Turns, then the turns between two rows, first turn first; the first pair answered:
defab:
[  4  24  -5   6 -11  -7  20  17  -4  -1  26  -3   0] |-> [-11  24 -14  17 -10  -2   9  10   1   1  18 -19 -11]
[-23  11   6   8  -9  15 -11  -4  20  -6   1 -39 -10] |-> [ 15  11  29 -17 -14   3  18  16  10 -11  20   2  17]
[  6  20 -33  -8  11  12  28  -7 -30  -5   2  19  33] |-> [-19   6 -18  16  10  14 -16 -13  29  -6 -22 -41 -13]
[  6 -26  18   5   8  -6 -11  -4 -25   7  -7  11 -15] |-> [  3 -25  15   7   8  -4 -12  -6 -26   8  -7  11 -15]
kazuv:
[ 48 -35   9 -43   5 -38 -32 -22  -1  19  22  34 -34] |-> [-53  27 -35  -7  -7   1 -27 -15  16  32   9 -47 -47]
[-41  23 -34 -24  -9  17 -18  -4 -37  16  16  19  -5] |-> [ -9  14 -28 -28   0  13   0  -3 -58  11   5  40   7]
[ -7   8  22 -34 -13  -6  11   9 -22  33  16  31 -16] |-> [-31  21  14 -27 -17   1   6  10 -13  36  17  13 -22]
[ 46 -29   2 -23 -14  -1  -7  -5  45  -6 -10  30  17] |-> [-21   6 -22  -3 -25  20 -13  -4  66   4 -10 -21   5]
gitu:
[ 10 -27 -28 -17  -1 -26 -59 -31 -23  26  11  21 -15] |-> [ 29  15 -18 -26  -1 -16  19   6 -59  25   4  38  28]
[-49  13 -26  -6  -5  17   8  12 -30  13  41   7  12] |-> [-33 -24 -42  -2   3   6 -36 -21 -18   7  30  13  -7]
[ 34 -23  11  25  35  -4  14  20 -72   3 -38  -3   6] |-> [-35  14  34  29  14   5  14  49 -51  21  -3 -40  -7]
lev:
[ -1   4 -11  15  -5  -9 -23  -5  17  -2  10  23   1] |-> [  4  18 -18  27   4   1   4  -2  -2  -4 -18  13   8]
[  9  17 -68   5   7  -6  12 -32 -16 -11 -23  11  17] |-> [ 56 -21  10  -6  18 -32  14 -12 -28  -9 -21  31  -1]
[ 17 -39  31 -10  11 -21 -18 -15 -39  -1  14  27 -18] |-> [-33  -7 -45  -6  -6   0 -33 -37 -17   0  25  11  -5]
[ 24  10  21 -35   7 -14   7  -2 -15  -3   5  26 -18] |-> [ -7  24 -21 -35  -6  -4 -11 -16   5  -2  20  20 -13]
Then:
Each pair is two turns apart.
[ -6  -7  40 -17  -4 -20 -15  16 -16  16  47  16 -28] |-> [ 17  20 -25 -11   7   1  32   2 -54   5   9  29  12] : lev then kazuv
[-17 -17  -6  -6  -8   9 -22   0 -22  24  26  30  30] |-> [-22   0 -14  22   8  26   3   6 -32  21 -29 -14  24] : defab then kazuv
[ 12   5   2  32  16  13  22  22  -2  15 -35 -28  -1] |-> [ 23 -15 -22  16  20   2   5  -4 -42  21  -7  23  12] : kazuv then defab
[ 18 -17   1 -16 -21  -7 -28   1  54  -9  26  16   1] |-> [ 25   7 -32  -2   0  10  30  -2 -33  -3  -4  34  34] : defab then lev
[  7   3  21 -36 -36  -9  -1  20  38   5  59  19  18] |-> [  6  28  47  -8 -17   5  55  46  -3   9   8 -15  18] : kazuv then lev
[-12  -3 -42   4  15  42 -22 -14  14  -8 -26 -22   4] |-> [-25  22 -32   2  10  48   6   9   7  -3 -19 -26  16] : gitu then gitu
[ 29  19   2  -9 -16  14   5  24  68 -21 -18 -21  18] |-> [ 33   4 -19 -34 -21   2 -11   4  33 -14  32  40  38] : defab then kazuv
[ 20   8  -2   8  -9  19  24  -1  -8 -18  25  40  24] |-> [-10  27   3  20 -10  29  34  11 -14 -11  22  17  19] : gitu then kazuv
[ 58  13  25  12  17  -2  46  19  13   5 -51 -18 -24] |-> [ -5  26 -46   3 -14   9 -17 -15  76   8  -4 -28 -28] : kazuv then lev
[-27  20  16  18   2  16  11  33  15  -2 -26 -47 -13] |-> [  4 -22  43  -7  -5 -11 -29  23  40  -6  10 -11 -24] : kazuv then kazuv
[ 23   6 -27 -14  -1 -11  31  -6  -9 -12   1  24  25] |-> [-13   0 -35 -15 -13 -14 -12 -20  18  -4  28  14   5] : kazuv then defab
[ 53  -2  20   6  10  11  49  21  -3 -14 -42 -17  19] |-> [-10  15 -53   2 -18  23 -10 -11  57 -13  -2 -35  12] : kazuv then lev
[-15   5 -40  12  10 -11 -18 -38 -25   5   9 -42   2] |-> [  5 -27   7  -4  10 -34 -39 -30 -16   8  34 -23 -14] : lev then lev
[ 54   8 -23 -25   2  -5  39  28 -12  -5 -18  38  37] |-> [  4  15   2 -43 -26 -14   7  44  28   8  47  35  22] : lev then gitu
[  1  22 -60  -8  -7  37   9   4  45 -17  14  -4  27] |-> [ 35 -25  14 -27  -7   5 -17  15  53 -14  43  24   5] : lev then lev
[ 21 -15  23   7  16  -2   0   3   6  -7 -23 -13 -18] |-> [  8   9   7   6  16   6  28   8 -30   0 -17  -1   3] : gitu then defab
[ -5   5 -36  -7  -2 -13  13   1  17 -12  17  22  17] |-> [  2  -1 -17  -9  -3 -17   7   8  42 -17  15  12   8] : defab then defab
[  8  27 -21  -4  -3  21  28  -1  50 -12  -7 -30  10] |-> [  1  34 -39  -2  -1  26  33  -8  29  -8  -5 -22  18] : defab then defab
[ -7  11 -32  -2   0  12   8  -5 -14  -6   2  15   8] |-> [ 19   2   2 -15  -5   1  11  13  13 -12   7  21   8] : defab then defab
[ 14  -4 -42  30   6  16  -7 -23   1 -12 -16 -15   1] |-> [-23  19 -27  31  -5  23   1  -2   8  -3   1 -34  -1] : gitu then gitu
[ 35  14   5 -49 -21   9  -3  21  80 -30  37  20  37] |-> [-11  33 -76 -32 -12  29  -1 -17   0 -13  40  36  52] : gitu then defab
[  3 -36   9   9  22 -11 -68 -29  28  -7  -1 -10 -46] |-> [-13 -15 -45  11  28   3 -43 -48 -46   3  10  24 -15] : defab then defab
[ 11 -25  33   4   6 -18  -7   8 -13   7  24  22 -17] |-> [ -2  12 -36  13   6   7  22  -6 -32   1   2  17  13] : lev then kazuv
[ -9  25 -28   5 -36  25  -1   5  74 -31   4 -39   6] |-> [ 39   2 -50   8 -17  22   5 -19  51 -43 -31 -20  15] : gitu then kazuv
[ 34 -57  11 -13  14  -7  -1  18 -23  -8 -16  28  -2] |-> [ 14 -62   9   3  14  -3 -25   9   2  -8 -32  -6 -27] : defab then defab
[ 25 -39   6  24  36   8 -16 -21 -60  -6 -42   3 -31] |-> [-19 -13 -58  27  20  26 -33 -41 -39  -6 -27  -8 -24] : lev then lev
[  4 -19 -27   7  21  15 -34 -36 -82 -24   6 -18  16] |-> [-23 -14 -32   9  13  17 -53 -38 -62 -21  19 -33   5] : kazuv then kazuv
[ 27 -24  10  -1  15  -3   3 -10 -26  -5 -28  11  -3] |-> [ 16 -22  17 -24  -2 -12 -10  -3  -8  -1  19  32   3] : kazuv then defab
[-20   4   1  15   7   7   0  -1 -31  13  -4 -14 -13] |-> [-12  -5  17  11   7   2  -5   2 -30  13   2  -9 -18] : lev then kazuv
[ 13  -9 -74 -12 -19 -17 -39 -36  57 -37  15  -2   3] |-> [ 54  -1 -40  20  12  -5  25 -11  19 -46 -68 -37   2] : lev then defab
[ -9 -11 -19  -5 -16  -4 -23 -11  10  -1  44  18   1] |-> [  1  -1  -3  23  -3   9   0   5  32 -10 -19 -37 -14] : lev then defab
[ 13  -5 -24   1   3  -4  18  -7 -31   1 -11   6  13] |-> [ -6  -2  25   0  -4 -10  20  19 -25  11   8  -7  -2] : gitu then lev
[ -8 -17  20 -16   0  -8 -15  -7  25   2  44  20  -8] |-> [ -7   3  46   7  18   4  34  18 -11   6   0  -9 -10] : kazuv then lev
[-24   7 -18 -11 -15  13 -11  -7  37  -9  29   1  12] |-> [-13  25 -23  -5  -8  22  29   5  11 -12   8   1  31] : defab then kazuv
[  3  48 -21  35   5  20  60   1   2  -5 -34 -35  35] |-> [ -4  12   4  39   0   6  -3 -12  67  -9 -32 -64 -11] : defab then gitu
[ 38  10   7   9   9 -25   2  -2  64  10 -12  12  10] |-> [ 45   5   2   4  20 -29  15  -9   3  20   4  48  24] : defab then lev
[-62  14   8   5 -13   2 -26 -27  21  11  33 -23 -31] |-> [-30  -4   0  33  18   9 -11 -41 -11   3 -36 -40 -42] : lev then gitu
[ -6 -38   7  -2  19  -5 -24 -32 -33  14  17  28 -23] |-> [-11 -18 -32   4  20   9  -9 -40 -43   9   1  25  -6] : lev then kazuv
[  1   0   4  15   2 -17 -31  27  14 -33 -14 -27 -43] |-> [ 31   1 -22  13  12 -13  -7  18  -7 -44 -37 -12 -22] : lev then gitu
[  2 -17   1  -6  -6   3   5  -4   3   3 -43 -20 -35] |-> [ -5 -10  -5  -3  -7   7  10  -3  -1   4 -44 -24 -33] : lev then kazuv
[-35   9  45  11 -10  -5   6  35  -2  17   7  -9 -21] |-> [  3 -38  -9  13   3 -13 -44 -22   7   1 -16  13 -30] : lev then gitu
[-19  -7  -5  -3  -5   1 -20  -4 -51  30  25   6  -2] |-> [-13 -10 -11   0  -2   3 -20  -9 -56  28  17   6  -2] : kazuv then gitu
[ 28 -21 -17 -36 -23 -22 -15 -12  31 -12  38  37  15] |-> [ -4  20  -5 -23 -35  -7   9  17  68 -12  27 -15  12] : kazuv then defab
[ -8  10 -30  14   7   1  14 -16   8 -29 -38 -41 -19] |-> [ 34   7  10  -6   2 -13  36   8  23 -38 -27 -21  -5] : gitu then defab
[ 10  29  -9  -2   9  -6  35  13 -18   1 -21  -3  14] |-> [  0  22  27 -18  -6 -18  14  29  16   4  18   1   2] : gitu then defab
[ 19 -35  52  -8  12 -14  -7  17   2 -10   1   8 -16] |-> [-33  -4  44   0  -1   0 -10  27  22  -1  13 -24 -22] : gitu then kazuv
[-30 -13 -82  -9 -21   2 -30 -36 -15  21  19  10   8] |-> [ 32 -21 -30 -43 -29 -20   2  -2  -1  11  43  53  34] : defab then defab
[-31  12 -23  -3 -20  12 -10   1  36 -13  24  -8 -12] |-> [ 13  21 -26  -9 -10  14  37  11   4 -22   5  17  21] : gitu then gitu
[-19 -21 -30  33  12  -3 -32 -31  -1 -10 -22 -18 -13] |-> [ 11 -11 -32   9  11  -8   8 -20 -44 -11   2  37  26] : defab then defab
[-34   3  54   2  -4 -10   3  27   2  -4  18  -6   8] |-> [-47   9  37  -2 -11  -8  -7  20   9  -4  32  -1  13] : kazuv then lev
[ 27   2  17 -23 -12 -11   1  -1  30 -11  22   7   8] |-> [ 10  26  23  -2  -3   5  31  14  13  -8  -9 -26   6] : kazuv then lev
[ 30  26 -41   6  -8  18  34 -10  29 -18 -26  -8  30] |-> [ 22   6 -66   0  -6  11   1 -39   9 -12  -4  19  26] : kazuv then defab
[-23   8  -7  22   1  14  21  -5   4  -1 -53 -20 -25] |-> [ 19 -22  43   3   4 -10  21   8  -1  -4 -37  13 -26] : lev then gitu
[-12 -12 -37  11  17  -5 -22 -26   1   7 -14   2   5] |-> [ 18 -26   1   5  16 -14 -20  -8  32  -3 -22  -2  -3] : kazuv then defab
[ 18   1   1  -2  -4  -4  -5   9  57 -18 -22 -15  -4] |-> [-16  15 -49  15   4  11  -6 -15  13  -6 -28 -17   1] : defab then defab
[  4  54 -59 -14 -26   7  40  -1  29 -26  12   8  54] |-> [ 34  35  10  18   9   4  73  21 -12 -24 -53 -26  26] : gitu then lev
[ 60  -2  -6 -27  -8  -7   2   3  32 -31  -4  26  22] |-> [  9  26 -46 -16 -21  11 -11  -5  52 -27   4  -1  20] : lev then kazuv
[-16  35   3  -9  -9  -6  30  18 -29  14  15  25  33] |-> [-35  31 -10  23   5   6  20   3 -35  16 -27 -17   9] : gitu then lev
[-18  -1   3   3   0  -7 -21  -1  -8   6  17   9 -16] |-> [ -8   4  22  11   3  -3  -7  15   9   1  -5 -12 -19] : kazuv then defab
[ -3  24  -6  16   1   4  60  17 -35   6 -23 -15   4] |-> [ 10  -6  44 -19 -15 -25  25  28  -2   9  38  22  -4] : kazuv then gitu
[-44  17  -6  11 -25   0  16  18  22  16  13 -33 -28] |-> [ 19 -27 -41  21   1  -5   0 -26   4  -3 -38 -14 -30] : gitu then lev
[ 13  -5 -44  13  11  -7  -5 -39 -14 -12 -35   4  17] |-> [-16  25   9  17  -6  -2  11   8  36  -9 -30 -45   3] : gitu then defab
[ 18 -27  56  15  28 -31 -10   8  -2  -2 -20  13 -13] |-> [-45   6   6  -1  -5 -20 -38  -1  40   4  38  11  -2] : gitu then lev
[-24 -13  39  24  15  -3  -8  13 -29 -18  10 -25 -27] |-> [-27  -8  46  11   6  -7  -7  21 -21 -17  34 -13 -21] : defab then kazuv
[  4 -43   7 -13 -36 -10 -36   0  28 -14  23  22  -1] |-> [-12 -26 -47  22 -20  15 -23 -23   8 -16 -35 -14  -2] : kazuv then gitu
[ -1   8 -20   1   0  12  -6  -3  13   5   1  -6   6] |-> [  3  11 -20  -1   1  13   2   0   9   3  -1  -4  11] : gitu then gitu
[ -6  14   4   3 -14 -12  18  -3   6  -4 -19 -21 -19] |-> [ -1  -1  -4 -12 -23 -23  -6 -15  22  -5   7   2 -18] : kazuv then lev
[ -6  10 -42 -11   1   6 -31 -29  23  -6   5   6  12] |-> [ 21  25 -30  -4   8  14  11  -9  19 -16 -31  -9  23] : defab then lev
[-42  -4 -19  25  -1   4 -25 -12   7  14 -28 -37 -23] |-> [ 19 -14  51 -16 -16 -21   0  29  38   3   6   5  -2] : defab then gitu
[ -1 -23  56 -11 -10 -19 -25  19  24   9  33  -9 -32] |-> [ 40  -9  51  -2  12 -10  39  28 -33   2 -14   3  -3] : kazuv then kazuv
[ -3   7 -15  12  -5   6 -13  -5  34 -13  -8 -31  -4] |-> [ 13 -13  19   6  -1  -6 -18   1  34 -13  -2 -19 -13] : lev then lev
[-55  19 -38  17   1  13 -16 -13 -39  14  18 -12 -13] |-> [-12  32  22  22   4  14  32  36   3  -4 -27 -50 -14] : defab then kazuv
[ 35   4  19  -5   6   0  14  16  25 -15 -35 -27  -7] |-> [ 24  12 -21 -32  -6  -2  14   1 -14  -5  20  32  27] : lev then defab
[ -6 -35 -15 -22   3 -12 -37 -29   2  -3  36  20  -4] |-> [-39  22 -46   3   8  19  19 -13 -25   0  -1 -20  14] : lev then gitu
[ 35 -22   9 -28   3 -18 -29   0 -14  -5  29  56   3] |-> [-21   1  28 -24 -12 -12 -37  19   6   8  56  26 -10] : gitu then gitu
[-16  27 -11 -26   3   4  -9   3  14   6  26  12  25] |-> [  6  19  -5 -30   8  -1  -2   2   4   3  22  26  31] : kazuv then kazuv
[ -5  39 -42 -34 -19   9  22  16  -6   1  29  15  25] |-> [-37  27 -43  10   6  20   1  -3 -26   9 -23 -38 -18] : lev then defab
[ 19 -34  21   9  13 -26 -24 -15  30   0  -6  10 -19] |-> [-38  -5 -17   6  -2 -14 -32 -24  16  15  30  11 -11] : defab then kazuv
[ 26 -30   9 -17  -1 -13  19  -9  -3 -11 -12   0   4] |-> [  6  -9 -31  -8  -4   1  26 -18  -1 -12 -20 -12  13] : lev then lev
[-14  44  26 -14  20  11  27  18  18  -4  24 -16  31] |-> [-18  39  26 -19  16   7  14  15  27  -3  36 -12  29] : lev then lev
[-40   3  15  17  -2  -4 -18 -13 -23  24   7 -27  -9] |-> [-30  -5  33  15   1  -9 -17  -9 -26  24   7 -23 -12] : lev then lev
[ 23 -10  21  30  14  -8  21   4   5  -2 -42 -14 -17] |-> [ 11 -29  27   5  -4 -26 -24  -7  28   3  17  18 -23] : defab then kazuv
[  4  -9  -2   6  -7   5 -11  -7  11  -3 -12 -13  -6] |-> [ 14 -13   3  -3 -11   0 -11  -5  16  -3  -3  -1   0] : gitu then kazuv
[-1 22 29  2 -1 12 27 31 -3 17  7  2  4] |-> [-26  19  -8   9   3  18   9   3 -32  25  13   9   2] : kazuv then defab
[-19  -3  17   1 -11 -12 -34   6  56   3  17 -29 -26] |-> [-35  32  -6 -17 -23  -5   2  17  18  13  54   6  14] : defab then kazuv
[-45 -30  34  11   6   8 -13 -16 -32  45  23   9 -13] |-> [-28 -30  66  18   8   7  -3   4  -1  37  -2 -19 -23] : kazuv then defab
[-17  23   3   1  -9   4  17   4 -13   9  14  -3  17] |-> [ -5  18  24  -3 -11  -3  16  13   8   5  16  -5  12] : defab then defab
[ 11  -2  34 -26 -11   3  -4  27  52  -5  19   8 -11] |-> [ 22  17  26  -7   4  19  42  36  19  -8 -27  -7   2] : lev then lev
[  3  21   4   7   6   8  21   3 -42 -17 -41  -4  16] |-> [ 19   1  34  -2   9  -6  12   7 -45 -15 -28  12   8] : gitu then kazuv
[-4  0 16 10  9 -2  1 -7 -2  5  5  0 -8] |-> [-9  6  5 13 11  4  7 -7 -5  5 -2 -5 -4] : lev then lev
[ -9  18 -27 -23 -27  -1 -28  11  83  -6  36  -6  10] |-> [ 72  -2  -9 -34  -5 -13  17  14  33 -19   9  42  38] : kazuv then kazuv
[  0  13 -35   6  -9   0  -4  -6  38 -19 -20 -25  -2] |-> [ 39  -5 -26  -7  -5 -12   1  -9  29 -24 -17   4   9] : gitu then kazuv
[  4  -8 -20   8   3   8 -15 -24   7   2 -14   1 -14] |-> [ 14 -12 -17   6   5   5 -12 -25   3   0 -16   7 -12] : kazuv then kazuv
[ 30 -10  34  26  36 -13  21  -3 -45 -30 -77 -28  -5] |-> [-52   6  20  35  12  -5 -31  -8  12 -17 -42 -74 -35] : kazuv then kazuv
[-30   3 -11  10 -11  16   5   2  -2   9  11  -4  -5] |-> [-15 -15  19   4  -9   2  -3   7   2  10  21   7 -14] : lev then lev
[ -6   8 -17   0  -7 -22   3 -21  13   6 -27   9  -2] |-> [ -2  17   2  -9 -13 -23  20  -2  20   6 -19  10   5] : defab then gitu
[-40  -4  31   3   5  -1 -11   9 -32  17  12  -6 -27] |-> [-24  -7  41   9  11  -1  -3  13 -29  12  -9 -16 -30] : kazuv then defab
[-12   6  -2  -1 -12   1   5  14 -17  17  10 -10   1] |-> [ -3  -6   5  -8 -14  -6  -6  12  -9  17  20   1  -1] : kazuv then kazuv
[ 33 -21   9  10  13 -16   3  -9 -38  -6   3  39   6] |-> [-14   8  39   5  -7 -14  11  22 -21   7  41  20   4] : gitu then kazuv
[-15 -20  23  -2 -28  -3 -35  13  16   5  10 -16 -25] |-> [ 15   8  26  -9 -25   3  30  38 -17   0  -2   4  12] : gitu then gitu
[ 17  25  -5  12  31  12   8  -5   9 -10  -3   2  28] |-> [  0  26  -5  20  30  15  -2  -7  22  -8  -6 -16  15] : defab then gitu
[-11  -1 -42 -12  -1  22  14  -9 -27  20   2   4  21] |-> [ 18 -12  -7   2   9  21  23   6   2   8 -42 -29   5] : defab then kazuv
[-13 -10   1 -15  13  -6  40  16  23   9  -9  17  15] |-> [-31  -6  -8  -2  14   1  33  10  26  12 -22  -3   4] : gitu then lev
[ 28 -16  44 -22  -5 -18 -17   4   1 -14  30  21  -6] |-> [-21  14 -15  -4   1   3  -4 -13 -58   2  29  18   7] : defab then gitu
[ 31 -13  15  31  10 -25  24 -12  18  -5  13   4 -26] |-> [  6 -10  -9  45  15 -15  13 -28   8   0   3 -11 -34] : defab then defab
[ 16   2  23 -14   3  -8  24 -10  -9  -8  33  21  23] |-> [-15  22 -13  -9  -4   4  17 -19   0  -7  37   8  27] : lev then kazuv
[-22  -6  -7   5  15  -1 -14 -14 -43  11  12  11   9] |-> [ 32 -24  17   2  22 -10  -4  -7 -18  -5 -21  10   8] : defab then gitu
[ 19  -8 -42   4   5  11  22 -17 -21  -3 -31  17  25] |-> [-28  16  16   6 -18   9  18  27  40   5  -5 -33   1] : gitu then defab
[-20 -20  30   4   3 -15  18   4 -29  10  16  18 -11] |-> [-46 -13   4  16   3  -5   2  -9 -23  12  10  -1 -20] : defab then lev
[ -9   3  50  -3  -2  -3   6  34   9   5   1 -10  -9] |-> [-24  27  13   9   0  14  23  30   1   2 -18 -25   3] : lev then lev
[ 12  13  32 -16 -10  -6  37  31 -27   8  28  35  24] |-> [ 22 -15   2   6  15  -4  16  -8 -67   8 -11  35   9] : defab then kazuv
[  6   3 -33 -34  -6   6  -5  -2 -31   8  28  66  22] |-> [-38   1 -12 -21 -23   8 -52   4  48   9  31   4 -21] : kazuv then defab
[ -9 -11  12 -17   3  -3 -22   3 -14  -8  16   2  -5] |-> [  3  -6   9 -12  11   2   2   7 -35 -10  -2   4   5] : kazuv then kazuv
[ 24  -4 -16   0   2  14  24  -3 -24   2 -12  27  22] |-> [-14 -18 -29   8  -1  12 -26 -25 -14  11   2  12  -5] : lev then defab
[-39  12 -50 -33 -25   7  -1  15 -24  12  45  36  20] |-> [-56  -4 -30  -1 -19  12 -41   9  39   5   0 -38 -32] : kazuv then defab
[-36 -44  12  13 -17   9 -58  -5  17   9 -12 -12 -27] |-> [-18 -49  -4  -2 -24   5 -64 -12  31   1  -3   8 -14] : gitu then kazuv
